Each row is where one point has got to under a steady rotation. How many ticks took it there?
The counts run from 0 to 244.
[  0   3  -5  -3 -13   8 -17  -1  -5   6  11   5   7   4 -13   3  -5 -10
  21   7   0  -3   5   8 -18 -12  -1  16 -13   7  17 -12  -8   3   1  10
   0 -18  -2   1 -16   0  -6  -4  -3   2  -3  16 -22  -5   6   0 -13   1
  16  13]
94
[  1  -4   7   5 -15   2   0   3  -3  -4   3  23   1   5   5   1   8  -6
   8   5 -17  12  -5 -19  -8  -4   6   5   7 -10   1  11  -1  23 -13  10
  11   4   5  14 -20 -19   1 -15   5  14   2 -17  -3   2   0 -13   6  -9
  14  -7]
26
[  0 -12  -4   1 -19  -1 -12  11  -5   5   5   2   8  -2 -14  14   1  -9
  21   7 -10   8  -6   1 -17  -6   4  11  -8   5  15  -3   0   7   2  -1
   1  -3   5   5 -12 -12  -9 -10   1   2  -7   8 -15   0  25 -15  -3   3
  13  -7]
243
[  1   2  10   3 -20   7  -8  13  -7  -3  -4  21   1   2   9  -4   9   1
   4   8 -16   1  -1 -19   6 -16   7   0   4 -13   7  10  -5  20  -8   5
  10   8  10   6 -11 -24  -1 -10  -5  16  -5 -12 -11   1   5  -9  11  -6
  17   5]
25
[ 16  12   1  -2 -13  12   6  -7  -5   7   8  24   9  12   6  -4   4  -3
   4   1 -15 -14  -8  -4  -8 -14  -6   3  -1 -12   7   6   8   8 -13  23
   7  -8  -8   6   0   1  11 -13   3   3   3  -3 -20   1 -10   3  11  -3
  16   5]
172
[  9   5  10  -5  18  14   1 -12   1   2   5   3 -10  -5   0 -14   6   1
  -9   7   1  17  -3  12   9   1   2  -5   4   7   9  -4 -11   3   1   9
  20 -10   5  -4   6   1   5  -2  20   0   2 -13  -7   8 -23  21   9  -8
   8  18]
178
[  4  -6   4  -4   1  11  -6  10  11  -7  -5   8  -1   0 -22   9  -3  -4
  -2   5  -7  28   2   2   7  -4   2   5  -1   9  15  -9 -11  18   2  -7
   8  -3   7  20  -4  -9 -18  -6   3  20   5 -16  -7  16   1   1  -6   8
  15  12]
146
[ -1 -15 -10   3 -20  -6 -14  10  -6  12   6   8   2  -3  -6  11  -2 -12
  23   9   0  10  -6 -11 -14   2   3  19 -15   6  18   3   1   9  -2  -4
   4  -5   7   6 -20 -13  -7  -9   5  10  -4  13  -6  -9  16 -10  -2  -4
  10  -7]
105
[  5  -7  -2  -6   0   2 -12  -8 -10   8  13   1   2 -10  16 -14   4  -6
   6   6   1  12  -6  19  18   3  -6  -8  11   9  11  -9   4  -1   1   5
  12   3  10  -5  -4   1  -6   3  22  -2   3   2   1  -4 -20  18   5 -31
   8  14]
79
[  5   7  12  -6  -5  15 -10  -5  -7   7  14  12   4  -2   1 -10   4  -2
  17   8 -10   2  -7 -15 -22 -10   1  10 -16  -1  10   7 -19   1  -9  14
  14 -17  -1  -7  -5   3   0  -6  -1   1  -7  -9 -20  -2   0  -3   4   1
   7   6]
183
[ 17  -5  -2  -8   5   4 -11   2  -9   9  16  -9   7  -7   9 -12   2   2
  -1  -2  -1  21  -8  17  12  -3 -12  -4  -5  15  21  -6   3 -15   3   0
   8  -9  -1  -5   9  13 -11   0  13  -5   1   6 -19   6  -3  22   8 -10
   6  14]
189
[  8  13  11  14 -13   8  -7   8 -17  -1   6  -4   9  -3   8   6   8  -8
   7   9 -18  -4  -7  -1 -19  -7   7  -2   9  -4  17   8  -3   5  -5  20
   0   6   3 -12   1  -7  11 -20   4   0  -7  -9 -23   2  16  -2   5  -7
   4   1]
132
[  4  -6  -8   0 -24   3  -1   6   5   0  -3  12   5  -2 -14   8   7   0
  16   7 -12  -4  -7  -3 -13  -5   6   0  -4  -6  13  12   7  12  -4   1
   3  -2   5   4 -16 -16  -7 -17   2   5   2   3 -17  10  15 -25   6   7
  21  -9]
15
[ 16  -1  -6   0   6   6   9  -4   4  -3   0  -1   4   0 -15  10  11  -7
  -8   0  -2  20  -7  18   7   7  -1  -4   1  15  22   1  11   4   3  -6
   2  -1  -4  10  10   3  -5 -17  20   0  14   1 -19  19   1  10   6   2
  13  -2]
149
[ -3  -8  -5 -11 -22   7 -21  -2  -3   9   8  12  -1  -5   6 -17   2   2
  24   7  -3  -5  -6   2   2 -16  -1   1  -6  -9   3  -2  -8   6  -5   9
  17 -10  12  -2 -22 -13  -6   4   4   1  -3   7 -10  -6 -13  -9  -1 -17
  17  13]
75
[ -2   0 -13   3 -28  -1  -9   8  -2  -2  -1  19   6   7  -5  12   5  -9
   6   3  -4 -10   5   4   4 -15   4   9   2  -8  14  -8   0  14   5   5
  -2   5   8  12 -22 -16  -6  -8   3  14   1  16 -12  -5   3 -13  -3  -8
  21   6]
114
[ 14  -4   1   1   4  -1  10  -6  -1   5   6  17   4   4  13  -9   8  -8
  -6  -3  -6  18 -12   1  11   8  -1  -4   8   4   4   6  15  11 -12   8
  17   6   4  10  -3  -2   2 -14  24   7  12  -9   0   5 -17  15  14 -16
  12   2]
168
[ 18   5   3  -5  -7  14  -6   1  -2  -1  11  -1   8   0  -7  -5   3   5
   9  -1 -17   0  -9  11 -13 -17  -7  -4  -1   2  13   5  -1  -6 -10  13
   7 -18  -4  -5   6   6  -3 -11   4  -5  -4   0 -37  16   4   1  10   4
  10   7]
43
[  3   5   2  12  15   8   1  -1  -9   6   1 -10   1 -10  -5  14   9 -11
  -3  14   0  23  -8  10 -10  18  16  -2  -4  18  29   0  -8  -1  10  -6
  -1   3   3 -16   5   5   6 -10  18  -4  -1   0  -9  -1  16  17   3  -6
   4   4]
238
[ 16 -13   0  -8   8   5   0  -9  -6  12  22  -4   7  -7   7 -10   2  -9
   7  -2  -2  25 -15  13  -6  10  -4   0  -6  20  13  -3   9  -5 -12   4
  13 -11  -3  -1   5  11  -8  -6  23  -5   6  -1 -11   5  -2  18   8 -14
   6   4]
188
[ 16   3  -4   3 -24   0   3   6 -10   0   3   9   8   3  11   6  12  -2
   3  -4 -19 -12  -7   5   1 -13   0 -11  12  -8  13   7  18   7  -7   7
   4   4  -1   4  -2 -11   7 -21   9   2  -2   4 -23   6   6  -6  16 -13
  15  -9]
23
[  0 -16   1   8  -4  -5   5   2   1   5  -7   7  -3  -9  -4   5  14  -6
   9  12  -5  22 -11  -6   1  13  11  -3   6   7  12  17   0  17  -3  -5
  18  11  13   4 -10 -20  -5 -10  20   5   6 -14   3   3   4 -13  10  -5
  12 -11]
18
[  5  12  -1   4  -5  13  -9   0 -11   8  12   6   9   6  -6   7  -3 -10
   8   6  -2  -5  -1  -4 -26  -9   3  19 -15   4  19  -3  -9   1   5  11
  -2 -13  -7  -7  -8   8  10 -10   0  -1  -6  12 -21 -12  10   5  -3   1
  12   8]
93
[  8 -14   9   8  -3  -2  -2   7   0   4  11  -4  10  -3  -1   8  -1 -12
   7   5  -9  33  -8  13  -5   8  -2   5  15   7   9 -12   3  19  -8   2
   1   2   1  18  -5  -9 -11 -15  18  13   4 -16   1   9   7   7  -9  -9
   3   2]
137
[  8   8   1  -6 -19  12  -5  -5   2  -1   8  20   6  11  -1  -9   9   2
   8   4 -15 -10  -1   0   1 -22  -8   5   4 -13   2  -5  -1  12  -6  23
   7 -13  -2  10  -9  -5  -5  -7   0   8  -4  -1 -21   5 -17  -4   4  -2
  23  15]
173
[  6  21   3   1   5  14 -12  -2 -16   8  10   3   4   1   2   4   1 -10
  -6   5   4  -4   4  -2  -8 -10  10  16 -12   7  30  -7 -14  -8   9  10
   1  -8   2 -18   2   8  10  -7  -1   0  -9  10 -25 -14   7  17   1  -3
  10  15]
92
[ -5  -7   1   6   3   4  -7  -5  -1   2   6   1   6  -2 -20  15  -1 -19
  17  16  -1  20  -2  11 -19  13   5  14  -3  10  16  -9 -11  18   3   4
   0  -7   4   6 -16  -3 -10  -9  14   7  -1  -2   3   1   7   0 -18  -2
  10   4]
235
[ 12   7  10  14   6   5   7   9 -16  -1   8  -1  10   1   8  12   2 -12
 -15  -3  -8  17  -6   2  -5   5   3   5   7  10  21   1   6   6  -3   7
  -2   8  -5   2  15   2   7 -24  15   3  -1  -9 -18   7  15  21   8  -8
   4   0]
140
[  4   9   0  -4 -13   7  -6 -11 -12   9   8  13   0  -1  12  -8   8   0
  12   5  -7 -12 -11  -9 -13  -9   3   3  -9  -7  13  13   2  -2  -7  14
  16  -6   3 -18  -8  -1   8  -7   5  -5  -5   9 -19 -12  -3  -2  17 -10
  13   0]
73
[  5   1  -3   8   6   4  -9   0 -17   9   7  -6  -3 -12   3   6   5  -9
   2   9   6  15  -4   3  -1  11   9   3 -12  16  34   3  -3  -8  11 -10
   5   2   9 -18   4   6   4  -8  12  -9  -4  11 -14  -7  12  19  10 -11
  10   6]
100
[ 11   6   4  -1   4  10 -12   6 -15   8  17  -2   6  -9  16 -11   3   0
  -3  -6  -2  13  -6  -4   6  -9  -7   2 -11  15  24   5   0 -15   0   3
   9  -9   1 -13  12  12  -3  -4   2  -1  -5   3 -24  -3   6  21  15 -12
   1  15]
190
